Families of rows that turns and mirrors carry onto each other, the same ones carrying the whole set onto itself: the rest of each named row's family, in list order
4 families of 8 rows
J542: 3.707 0.934 1.058 -1.573 -4.190 0.130 0.098 -0.298 0.362 0.698 -1.299
 -0.165 -2.236 -1.113 1.902 -2.220 -1.711 -0.878 -2.487 2.218 -1.306
 2.389
J803: -2.837 0.166 -0.396 -0.846 1.899 0.833 1.216 -1.543 -2.313 1.672 -0.443
 2.937 2.163 3.830 1.182 1.142 1.436 -0.936 -0.789 -2.095 0.142 -1.353
J284: -2.586 2.323 -0.298 1.945 0.369 -1.177 -2.858 -2.122 3.148 0.853 3.795
 -3.426 -2.457 -1.709 2.068 -0.892 -0.064 -0.999 1.805 -0.695 -0.177
 -1.775
J679: -1.293 3.483 0.081 5.239 1.453 0.565 -3.795 -0.936 1.185 -1.387 1.837
 -0.427 -3.005 2.749 0.465 -0.035 -2.259 -2.331 2.641 0.086 1.513 -2.058
J113: -0.662 -0.581 -0.483 1.463 4.157 1.817 -1.433 2.440 0.431 -0.840 -0.138
 3.156 3.174 1.077 -0.992 3.448 1.629 -0.201 1.899 -0.107 -0.004 -1.964
J117: 1.206 1.978 -0.343 1.799 -0.795 -0.624 -1.564 -1.169 2.473 -1.103 0.781
 -2.826 -4.934 -0.729 3.066 -2.697 -3.126 -1.991 0.276 2.082 -0.831
 -0.231
J332: 1.761 1.518 1.633 0.434 -2.041 2.198 -0.415 0.134 -3.071 0.857 -1.979
 4.822 1.679 4.217 -1.100 1.157 -0.189 -0.985 -1.446 -0.332 1.086 1.142
J625: 0.424 3.749 0.840 4.582 -1.418 0.086 -4.712 -0.806 2.574 -0.747 2.637
 -1.994 -3.607 -0.254 0.358 -0.638 -2.130 -1.685 2.243 0.773 1.012
 -0.688
J780: -4.074 1.850 -1.132 2.287 3.062 -0.528 -1.670 -2.384 1.599 0.100 2.694
 -1.708 -1.581 1.404 2.127 -0.154 -0.138 -1.538 1.969 -1.528 0.389
 -2.987
J850: -1.562 2.560 0.002 4.377 2.497 1.521 -2.159 -0.733 -1.063 -1.248 0.051
 2.149 -1.203 5.359 0.210 0.836 -1.852 -2.366 1.674 -0.563 1.741 -2.136
J386: -1.150 0.033 -0.853 2.786 4.810 1.326 -2.519 2.053 1.812 -1.435 1.039
 1.429 1.760 0.343 -0.624 3.030 0.962 -0.450 3.087 0.164 0.150 -2.747
J398: 3.030 1.573 0.575 0.034 -3.299 -0.462 -1.138 -0.803 1.961 -0.126 0.146
 -2.209 -3.976 -1.886 2.475 -2.701 -2.418 -1.262 -1.115 2.359 -1.311
 1.381
J774: -0.615 0.522 -0.537 3.150 3.476 0.763 -3.681 1.966 3.439 -1.391 2.230
 -0.321 0.540 -1.734 -0.404 2.541 0.638 -0.335 3.543 0.716 -0.094 -2.367
J903: 3.168 0.273 0.822 -2.096 -2.910 0.818 1.483 -0.250 -1.560 0.669 -2.813
 1.920 -0.799 1.266 1.803 -1.490 -1.446 -0.974 -3.050 1.618 -1.156 2.066
J57: 2.168 0.488 0.806 0.847 -0.737 0.620 -3.685 2.535 3.644 0.027 2.010
 -0.467 1.176 -4.669 -1.105 2.071 1.566 0.724 1.784 1.344 -0.907 0.257
J913: 0.712 0.777 0.068 2.285 1.330 0.569 -4.116 2.146 4.215 -0.790 2.594
 -1.065 0.490 -3.716 -0.596 2.069 0.944 0.111 3.003 1.109 -0.438 -1.227
J459: 0.847 -0.942 0.337 -0.121 2.004 2.066 -0.988 2.792 -0.089 -0.067 -0.761
 3.969 4.090 0.165 -1.435 3.548 2.202 0.331 0.779 0.146 -0.319 -0.618
J412: -0.473 1.710 -1.091 2.672 1.877 -0.233 -0.880 -1.392 1.530 -1.804 0.206
 -1.868 -4.535 1.707 3.293 -2.221 -3.510 -2.538 0.814 1.633 -0.395
 -1.752
J663: 0.837 0.520 1.508 -3.043 -3.968 0.246 0.304 -0.982 -0.721 3.172 0.224
 1.315 1.916 -1.095 0.501 0.144 2.227 0.445 -2.327 -0.878 -0.824 1.924
J616: -0.519 2.035 0.752 0.048 -2.835 -1.155 -2.686 -1.726 3.235 1.857 3.370
 -3.278 -1.793 -3.673 1.480 -1.076 0.692 -0.377 0.349 -0.294 -0.599
 0.262
J834: 2.289 -0.688 0.968 -0.863 -0.168 1.674 -1.460 2.994 0.667 0.555 -0.405
 3.060 3.898 -1.799 -1.662 3.128 2.370 0.812 0.152 0.647 -0.746 0.549
J199: 2.790 -0.135 1.265 -0.445 -1.416 1.192 -2.512 2.811 2.303 0.596 0.861
 1.237 2.684 -3.894 -1.498 2.504 2.248 0.993 0.596 1.107 -1.004 0.902
J498: 1.014 1.288 1.545 -1.965 -4.619 -0.537 -1.424 -1.218 1.528 2.914 2.000
 -1.292 -0.044 -3.550 0.842 -0.660 1.683 0.348 -1.349 -0.462 -0.986
 1.746
J828: 2.586 3.603 2.025 2.664 -4.672 0.256 -4.528 -0.385 2.286 0.403 2.162
 -1.531 -2.768 -1.936 -0.314 -0.741 -1.442 -0.839 0.750 1.124 0.523
 1.286
J187: 3.804 2.721 2.622 0.650 -6.029 0.848 -3.026 0.154 0.595 1.476 0.531
 0.544 -0.849 -1.283 -0.891 -0.322 -0.433 -0.410 -0.969 0.952 0.287
 2.687
J392: -1.089 1.116 -1.458 2.060 3.196 0.484 0.322 -1.268 -0.425 -1.745 -1.065
 0.323 -3.151 3.977 3.021 -1.559 -3.135 -2.662 0.288 1.012 -0.083 -1.960
J475: -4.309 0.937 -1.186 1.283 3.746 0.228 -0.063 -2.047 -0.706 0.465 1.029
 0.968 0.381 3.724 1.839 0.617 0.502 -1.533 0.853 -2.009 0.446 -2.828
J666: -0.428 1.869 0.530 2.381 0.983 2.123 -0.683 -0.261 -2.917 -0.316 -1.446
 4.302 0.822 5.864 -0.436 1.302 -0.879 -1.881 0.038 -0.710 1.577 -0.805
J176: -0.715 0.003 0.654 -2.568 -1.116 0.808 1.409 -1.097 -2.342 2.667 -0.747
 3.050 2.769 1.974 0.560 0.895 2.032 -0.080 -2.190 -1.685 -0.359 0.633
J508: -0.281 0.291 -0.916 0.524 2.426 1.003 1.679 -0.881 -2.147 -1.053 -2.604
 2.333 -1.350 4.883 2.615 -0.979 -2.368 -2.243 -1.117 0.772 -0.165
 -0.943
J528: 3.475 1.858 2.533 -0.274 -5.037 1.623 -1.383 0.301 -1.802 1.536 -1.055
 3.209 0.941 1.199 -1.219 0.577 0.017 -0.383 -1.882 0.345 0.523 2.583
J452: 1.492 0.003 -0.044 -1.209 -0.158 1.122 2.128 -0.381 -2.563 0.003 -3.107
 2.974 -0.421 3.723 1.983 -0.967 -1.594 -1.544 -2.453 1.047 -0.679 0.684

Which other rows belong to the same family as J542? J117, J398, J903, J412, J392, J508, J452
Which other rows belong to the same family as J616? J803, J284, J780, J663, J498, J475, J176
Which other rows belong to the same family as J679? J332, J625, J850, J828, J187, J666, J528

